Rotation paths and how fast each direction turns (degrees a step):
Each turn is a multiple of 5 degrees from 10 to 175, or 0.
Each row of a path follows its step; steps can be skipped.
path 1
step 2: [ -5.4  -6.0   4.2   9.4  -0.8  -4.6   9.0  -2.2   0.8  -1.7   9.1 -14.4
 -27.5 -12.1  -9.4   8.4  17.8   6.9 -12.0  21.6  11.5 -17.3  -4.8  20.4
 -18.2  10.7  18.0 -10.4  -5.9  11.4 -16.5  -8.0  42.1  -2.8  27.8  -4.9
  -2.9  -3.5  13.2  15.2 -13.8  24.5  17.7  -1.4   1.1   9.4  -7.6   6.5
  11.1 -14.0   6.7   0.7  10.8  -7.5   5.2  -5.5   5.4   0.5  17.5 -18.6
 -19.4  -5.9   3.0   9.4 -13.2   3.7   1.0  -4.5 -14.1]
step 5: [ -8.7   7.9  11.6 -22.1  11.7 -12.6  12.0   8.6  18.3   7.3  -9.2 -14.7
 -28.4 -11.4  -8.1  -9.2  15.3  -4.5   6.0   6.0  -9.0  -5.8   7.2   2.8
   3.8   1.5  -1.9   1.2 -20.0   5.5  23.3   3.9   5.2  13.2  -1.8  19.3
   5.0  13.0  12.0  -2.3 -28.0   9.9  24.8  -8.6  -2.5  14.0   1.1  14.0
  -5.3   9.1   4.8  12.5  30.9 -25.1 -16.5  -5.3 -10.8 -13.3   7.0 -15.5
  -9.0 -12.4   4.6  12.4  -9.8  -3.8  -5.3 -10.0 -22.4]
step 10: [ 16.4  -0.7   6.2   1.4   8.8   2.6 -23.2  22.8 -12.3  -5.1 -10.7 -19.8
 -13.7  -9.4 -17.9  -0.4  -7.0 -10.2  11.7  -0.5 -18.2   6.7  -6.4  -0.9
 -22.0 -15.0  22.2  -9.8 -20.9   3.6  17.3  -2.2  -4.8  -2.9  20.7  -2.6
 -17.9   2.1  11.9 -21.4   5.3 -18.6   1.4  -3.1  -6.3  36.8  11.4  -6.8
  -8.2  -8.1   7.0  -5.8  23.0  -1.8  -3.9  11.3   1.6 -14.4 -12.0 -20.2
   5.3   1.0  -1.9   6.8   5.9  13.7  -4.5 -22.1  -4.4]
step 21: [  3.1  14.0  -8.3   4.3  -1.9 -18.0 -14.3  19.5 -10.5   1.5 -10.1 -17.4
   4.3  14.0 -10.8  -1.8  14.3  10.4   0.5  -8.3 -20.3  -7.0  -9.2 -10.6
 -10.5   6.7  11.3 -22.8 -12.1  17.7  38.8  19.5   2.7 -11.4   5.8   1.1
   3.8 -18.6  24.7 -17.4 -11.2   5.2   7.2   6.8 -10.1   6.4 -10.9  10.7
  17.4   2.9  16.9  11.5   0.4 -24.5   4.6  25.4 -20.1 -10.8 -14.5   1.7
 -10.4  -3.6   1.0   0.9  -8.4   5.3   4.8   5.3  -2.1]
step 24: [ -0.2   9.8 -10.0  11.0  19.0 -16.8 -16.6  -5.9  -8.0  -6.7 -15.0 -19.4
  21.5 -13.0  -7.5  -3.5   2.5   6.5 -23.0   2.1  -0.3  -2.0 -18.2 -19.8
  20.0  -1.0   8.0  10.3   4.3  20.1  10.7 -10.4   3.6   4.7  -1.5 -14.9
  12.0 -20.4  20.7  -3.3 -20.1  15.5 -11.7  -0.5 -16.9  17.8   2.4  -6.8
   3.4 -17.9 -13.6   5.9  14.2 -17.0  13.9  11.6   2.6 -14.1   0.1  12.0
 -15.5  -0.6 -15.7  -5.6   1.3  -5.3  13.8 -29.9  -4.2]
step 25: [  0.7  12.1  -2.5  12.7   0.4  -2.2  -8.6  -7.0  15.3   8.7 -22.2   1.7
  -7.6 -10.2 -28.3 -11.6  14.9  17.2  -2.1 -23.8 -15.3  -5.8   1.7  -9.6
 -13.8  17.1  11.0   9.0 -16.7  14.6   0.0  28.6   9.3 -14.4   5.6 -13.8
   9.6 -16.3  25.7  -3.5 -10.9 -14.1  -5.2 -12.6 -17.9  20.7  -7.2  16.2
   4.5  -1.8  -8.4  -5.0  -1.1  -2.8   1.3   3.0   7.9 -10.6 -22.4  -9.1
   0.1 -11.6  22.9   8.4  -2.9   6.0  18.3 -14.6 -12.8]
step 29: [  1.7 -16.5 -14.5  14.5 -12.1   2.1   9.5 -13.4 -10.7 -12.0 -15.1  -3.8
 -14.9 -19.1  -2.4  -0.1   5.7 -10.1  -8.8  -3.6   6.0  -4.1  -4.4 -12.5
  15.9  20.2   8.2  23.0 -18.3   9.3   1.0  14.4  -2.6  -2.9   3.3 -24.5
   4.7   3.7  26.1  -9.0 -16.1  -9.0  19.9 -20.5  -1.9  20.3  -8.4  -1.5
  15.9   7.4 -26.0  -7.3   3.4 -10.3   3.2  -3.5   7.1   8.3  10.5   2.6
 -15.1  -0.5  10.1  17.5  12.7  31.3  22.5   2.3  -8.2]
step 38: [  5.3  -0.7  -2.4  12.2  -0.8 -16.2  -9.7   3.5  -2.9   4.0  10.1 -10.0
 -24.4  -3.3  -8.1  24.4   6.8   7.3  -4.2  26.1   8.0 -11.6 -21.2  16.5
 -13.5  12.3  23.7   4.0   7.2   7.8 -21.0 -19.7  21.3   2.5   5.8  14.8
  10.4   3.5  21.3  10.7 -27.7  14.0   3.5 -11.2  -7.6   4.1  -9.9   3.5
  -2.5   1.6   4.4  25.5   7.3 -10.6  -4.7 -12.6  -3.4  -2.0  19.2 -13.4
 -17.7 -18.1  -7.1   9.5 -12.6  21.8  -3.2   1.7   1.4]
step 41: [  1.3  20.1   1.4  -8.4   2.5  -1.9  -4.2   6.2  -2.8  10.8  -2.7 -13.5
 -38.4 -12.0 -23.6  -5.3   7.3  12.6   6.5   3.4 -20.5 -13.9   2.9  -0.9
   9.3  -1.6  -2.0   2.4 -19.5   6.0   7.7   2.1  11.9   5.0   0.4  14.4
  -7.2   0.6   2.0   0.8 -31.4  -6.7  17.1 -17.6   9.9   2.0  -1.1  -9.1
 -16.9  10.3   7.9   5.0  20.0 -32.3 -13.7 -18.5 -13.9   6.0   3.0  -7.8
  -8.1   2.7   7.8   7.9 -11.3  14.2  16.8 -26.1 -17.3]
Directions:
[ 1.6  5.1  4.3  1.6  2.4  1.6  2.3  5.4 -1.7 -5.7  2.3 -2.4  0.3 -1.2
 -1.2  0.5  2.3  2.6  1.7 -4.7  1.3  0.0  2.8 -1.8  0.8  2.4 -1.6 -3.6
  1.9  0.5  1.5  4.0 -1.8 -7.7 -0.3  2.6 -5.6 -3.0 -1.0  0.1  1.2  1.9
  2.4 -0.5 -1.3  2.0  4.8 -0.9 -4.4  7.0 -1.8  4.2 -1.2 -0.9 -6.8 -6.4
 -2.5 -3.2 -3.5  3.5  0.6 -3.7  5.4  1.9 -1.2 -3.2 -1.4  2.6 -3.8]
160
[-0.4 -1.9 -0.2  1.6 -2.2 -0.9 -7.9 -2.9  3.4  0.1  5.9  0.2  1.2  2.6
  1.4 -2.4  3.3  0.6  1.5  3.2  1.1 -4.9 -3.1  0.7 -2.6 -4.0  0.5 -7.7
  1.6 -0.6 -5.0 -1.6 -1.3 -2.2 -1.8 -2.7 -2.3  2.1  2.6  2.6 -1.0  1.8
  1.9  2.8  1.8 -1.5 -1.5 -5.6  0.2  6.8  4.2 -4.2 -0.6 -2.6  1.8  3.8
  0.8  0.9  3.9  1.9 -4.8 -2.9  1.9  0.3 -2.5  0.1 -5.9  7.3 -4.2]
70
[-2.5 -4.1  6.6 -1.1 -4.8  2.6 -0.6 -2.1  3.2 -0.6  2.8 -3.2 -5.0  6.7
  0.2  2.7  2.5  2.4 -1.4  0.2  1.4  3.5  1.8 -2.6  0.8 -2.8  1.4 -1.9
  2.8  1.1  1.6  0.3 -1.9  1.1 -1.6  1.3 -2.2 -0.9  5.2 -9.8  0.1 -2.3
  3.0  3.7  2.1 -0.6  2.4 -4.3 -7.8 -6.0  4.4  0.9  4.6  2.2 -0.2 -1.5
  0.0  0.7 -4.2 -3.1  1.1 -0.4 -2.8 -5.4 -1.2 -1.6  1.6 -0.5  1.5]
10
[ 4.2  0.5 -0.7  3.6 -1.6  2.7 -1.2 -1.9  6.1 -2.6  2.1  3.1 -2.8 -2.0
  4.1  1.2 -6.5 -0.1 -2.4 -2.3  5.2 -2.3 -0.4 -3.3 -6.1 -0.3  0.4 -2.8
 -9.0 -3.2 -4.0 -1.7  1.0  4.3 -1.5 -1.0  1.1 -0.9  2.5 -1.9  1.0 -3.1
  4.2 -2.8  0.0  3.2  1.6 -0.4  2.8 -3.2 -3.1  2.8 -0.7  0.6 -1.0 -5.9
  0.0 -0.2  0.4 -0.6  6.6  2.5  4.1  0.2  4.6  2.6  0.3  6.8 -0.6]
110
[-6.6  2.7 -8.0  0.9  4.9  2.2 -0.5  2.0  5.8 -2.0 -4.2 -3.8 -5.5  1.0
  1.3 -2.3 -3.1  3.1  3.4 -7.6 -3.0  2.8 -3.0  3.0  2.2 -3.5 -2.4 -0.1
 -0.6 -1.4 -0.3 -1.5 -2.9  2.0  1.8  5.9 -4.5  4.8  1.1 -0.4 -0.4  6.6
  1.1  3.1 -0.8 -1.9  3.0 -5.1  2.8 -0.9  1.2  1.2 -2.5  2.8  1.6  1.5
  3.5  2.8  0.7  0.6  2.3 -1.4 -0.4  2.7 -1.6  1.0  4.2  1.7  0.9]
80
[-2.7 -2.3 -4.0  3.4  5.6 -0.3 -0.1  5.4  1.4 -0.6  1.6 -0.4  2.2 -0.5
  0.3 -0.6  0.7 -2.3 -1.1  7.9 -1.3  1.2  0.8 -3.0  0.1  2.1 -2.3 -2.0
 -2.8  0.2  2.5 -1.2  1.7 -1.5 -3.2 -1.2 -1.2  0.3  1.3  6.6  0.0 -0.6
 -0.8  2.8 -0.6 -5.4  2.8 -1.1 -4.4 -2.8 -4.5  1.9  2.1 -7.6  5.0  2.5
 -3.5  5.9 -6.6 -5.5  6.1 -5.3  1.9 -3.4  1.5 -0.2  1.6  1.5 -0.9]
110
[-4.8 -3.1  5.1  3.8  3.0 -2.9  0.4 -3.2  0.9  0.7 -1.2 -2.1 -0.6 -0.5
 -3.3 -4.1  3.3 -4.2 -1.1 -2.6 -2.3 -0.3 -1.2 -2.6 -3.4 -2.9 -3.1 -2.1
 -3.8  3.1  1.5 -3.1  3.3 -1.9  0.4  0.6  0.4  5.4 -1.5  0.1  0.7 -0.4
  0.6  3.7  1.0 -1.7 -0.2  8.3 -1.3 -2.0 -3.4 -2.6 -2.8  2.1 -2.8 -3.6
  9.9 -2.0 -0.8 -5.4 -2.8  1.0  2.2  1.8  2.4 -8.4 -2.4  2.3  0.7]
125
